rotation ticks, each row followed by its count of ticks:
The counts run from 0 to 475.
32, 16, -25, -19, -15, 10, 30, -2, -6, 22, -25, 27, -40, -20, 15, 2, 29, 26, -3, 28, -56, -25, -54, -31, -2, 13, 13, -3, -32, 12, -9, 17, -19, -8, -13, 26, -5, -26 | 173
25, 3, -19, -30, -17, 16, -25, -19, 6, 10, -28, 9, -24, -11, -7, -11, 15, 21, -36, 17, -20, -42, -19, -46, 20, 19, 16, 3, 1, -8, -58, -3, -10, -14, 20, -32, -46, 6 | 417
28, -36, -34, 0, -34, 6, 5, -14, -48, 3, 64, 9, -32, -28, -10, 2, 7, -8, -44, -29, -49, 33, 16, -7, 16, -6, -18, -14, 5, 32, 14, -8, -11, 7, 22, 7, 1, -28 | 13
58, 9, -30, 19, 2, 10, 27, -30, -13, -15, 24, 28, -31, 25, -24, 25, -22, -25, -46, -19, -35, 16, -12, -32, 23, -16, -28, 29, 11, -1, -6, -20, 4, 5, -8, 36, 8, -18 | 332
31, -38, -41, -26, -24, -3, -19, 6, -58, 10, 33, -6, -46, -37, 5, 3, -15, -2, -36, -16, -27, 27, 24, -5, 23, -2, -9, -37, -7, -6, 18, 1, -9, -7, -5, -13, -4, -22 | 169
12, 6, -16, -3, -43, 20, -1, -6, -31, 14, 32, 20, -20, -29, 9, -11, 28, 21, -23, -17, -61, 18, -19, -25, 6, 27, 20, 0, -12, 50, 0, 5, -19, -7, 47, 19, -10, -51 | 466
62, 17, -5, 11, -9, -26, -10, -7, -20, 18, -7, -11, -33, -15, 21, -28, -2, -1, -6, 34, -21, 47, -1, -8, 20, -36, 19, 49, -5, -4, 24, -10, -54, 5, -9, 13, 12, -27 | 383
41, 2, -23, -18, -14, -2, 15, -27, 9, 7, -23, 20, -41, -18, -1, -4, 21, 8, -44, 34, -30, -39, -25, -31, 20, -7, 5, 10, 7, -24, -46, -12, -11, -11, -12, -34, -35, 14 | 380
50, -14, -2, -18, -26, 9, -42, -28, -47, -2, -5, 25, -49, -12, 49, 6, 13, 17, -30, 1, -41, -4, -2, -19, 14, 1, 6, -10, -24, -21, -21, 7, 1, -7, 2, -24, -40, -16 | 326
35, -34, -57, -30, -9, 5, -23, 23, -48, 1, 21, 3, -34, -26, -6, 13, -28, 5, -20, -32, -33, 23, 18, -18, 18, 16, -10, -35, -15, -7, 14, -13, 0, -12, -10, -2, -4, -26 | 388
40, -12, -26, -12, -15, 25, 3, -23, 17, 4, -33, 21, -41, 21, -36, 2, 15, -2, -34, 33, -18, -40, -33, -56, 17, 3, -2, 19, 4, 2, -48, 1, -21, -5, 8, 10, -29, 11 | 316
53, 20, -49, -26, 32, -26, 29, 3, 6, 0, -15, 2, -30, -19, -22, -18, -11, 10, -11, 54, -6, -4, -5, -32, 9, -12, 5, 29, -6, -14, -16, -4, -49, 3, -27, 15, 2, -6 | 318
49, 32, -3, 0, -5, 4, -12, -7, 7, 25, -7, -27, -18, -4, -21, -40, -13, -20, -16, 30, -6, 34, -9, -33, 28, -35, 17, 65, 15, -16, 9, -13, -54, -4, 17, 4, 12, -14 | 202
46, 9, 4, 3, -38, -2, 10, -3, -4, 39, -16, -14, -47, -20, 4, -40, 24, -3, -5, 49, -23, 18, -23, -15, 9, -32, 20, 38, 3, 1, 24, 8, -55, -7, 1, 8, 12, -11 | 265
53, 3, 15, -19, -20, -5, 19, -21, -18, 22, 1, 4, -62, -22, 16, -25, 40, 3, -20, 57, -22, 6, -13, -19, -6, -26, 9, 20, -9, 6, -11, 35, -39, 7, 5, 3, -6, -11 | 264
15, -39, -65, -20, -10, -18, -11, 20, -21, -1, 22, -23, -16, -50, -33, -21, -19, 20, -40, 11, -19, 4, 22, -21, 32, 3, -7, -15, 11, 13, -4, -36, -34, -17, -5, -34, -12, -4 | 361
16, 40, -31, -13, -29, 3, 11, -12, -26, 10, 27, 33, -6, -50, 32, 0, 13, 31, -24, -21, -61, 3, -19, -15, 9, 29, 21, -2, -22, 9, -11, -8, 7, -7, 14, -6, -20, -40 | 92
32, -2, -35, -56, -15, 38, 5, 6, -26, 35, 28, 5, -46, -11, -13, 10, -20, -14, -7, -20, -26, 18, -12, -31, 10, 21, -2, -28, -13, -19, 24, 31, -2, -8, 10, 9, 6, -32 | 313
53, -11, -19, -29, -34, 30, -11, 4, -21, 34, -10, 5, -52, -6, 14, 21, -14, -22, -18, -16, -35, 12, -29, -18, 23, -7, -1, -18, -14, -51, 21, 9, 10, -16, -20, -3, -2, -7 | 250
55, 30, -33, -31, -4, 5, 43, 8, -5, 30, -11, 17, -48, -17, 5, 3, -2, 2, 10, 27, -39, 5, -42, -22, 0, 6, 12, 5, -20, -17, 19, 21, -26, -6, -23, 36, 22, -28 | 174
25, 6, -16, -45, -31, 42, 2, 3, 3, 49, -4, -18, -47, -11, -41, -20, 1, -26, -9, 13, -17, 5, -31, -39, 14, -4, 14, 4, 8, -10, 14, 37, -38, -17, 35, -1, 5, -12 | 121
44, -31, -43, 12, 15, 4, 14, -17, -25, -17, 32, 18, -34, 18, -45, 10, -6, -19, -44, -2, -26, 19, 16, -37, 17, -10, -32, 12, 5, 32, -10, -16, -25, 19, 10, 42, 9, -17 | 333
54, 10, -18, 9, -3, -24, -48, -8, -50, -13, 8, 8, -15, -15, 39, -10, -12, 21, -15, -18, -37, 42, 26, -10, 28, 2, 15, 21, -15, 3, -1, -24, -26, 1, 2, 2, -22, -46 | 464
25, -15, -25, -46, -36, 49, -24, 10, 1, 36, -17, -23, -37, -2, -39, -9, -14, -17, -13, -8, -14, -7, -26, -42, 25, 9, 11, -9, 10, -19, -4, 19, -21, -23, 27, -6, -10, -4 | 159
49, 35, -24, 19, -1, 1, 0, -20, -25, -7, 22, 20, -5, 7, 2, 8, -29, -15, -25, -34, -43, 46, -5, -24, 32, -8, 2, 44, 0, -1, 16, -22, -8, 5, -4, 29, 7, -39 | 75
45, -11, -62, 14, 9, -34, 26, 8, -8, -1, -24, 8, -24, -14, -10, 0, 4, 23, -9, 37, -39, -4, -21, -34, 14, 1, 1, 12, -13, 25, 5, -29, -43, 0, -34, 33, 6, -22 | 35
39, 17, -13, 15, -45, 13, 2, -21, 20, 27, -27, -14, -22, -22, -13, -10, -8, -21, -34, 15, -38, 4, -49, -26, 38, -31, 16, 32, 19, -33, 4, -34, -16, -24, -11, -18, 4, 6 | 304
42, 18, -6, 5, -20, 29, -8, -24, 14, 21, -14, -20, -21, 13, -41, -18, -14, -38, -33, 9, -16, 12, -23, -36, 36, -28, 12, 50, 30, -25, -3, -10, -26, -8, 18, 3, 0, 1 | 240
23, 40, -6, -22, -4, 16, -12, -25, -29, 4, 53, 15, -7, -23, -6, -20, 2, 3, -38, -20, -21, 22, 19, -30, 17, 11, 5, 28, 8, 20, -28, 18, -21, 12, 55, -5, -23, -45 | 220
19, 18, 5, -17, -34, 9, 0, -23, -36, 14, 44, 14, -32, -46, 21, -23, 24, 13, -34, -4, -45, 25, 9, -11, 5, 2, 12, 10, -3, 23, -11, 24, -21, 7, 44, -11, -17, -34 | 402
59, 10, -2, -23, 1, 13, -13, -40, -12, 2, -13, 20, -55, 6, -2, 0, 7, -12, -49, 24, -8, -17, -1, -37, 24, -23, -7, 21, 4, -41, -37, 6, -6, 2, -2, -20, -28, 13 | 6
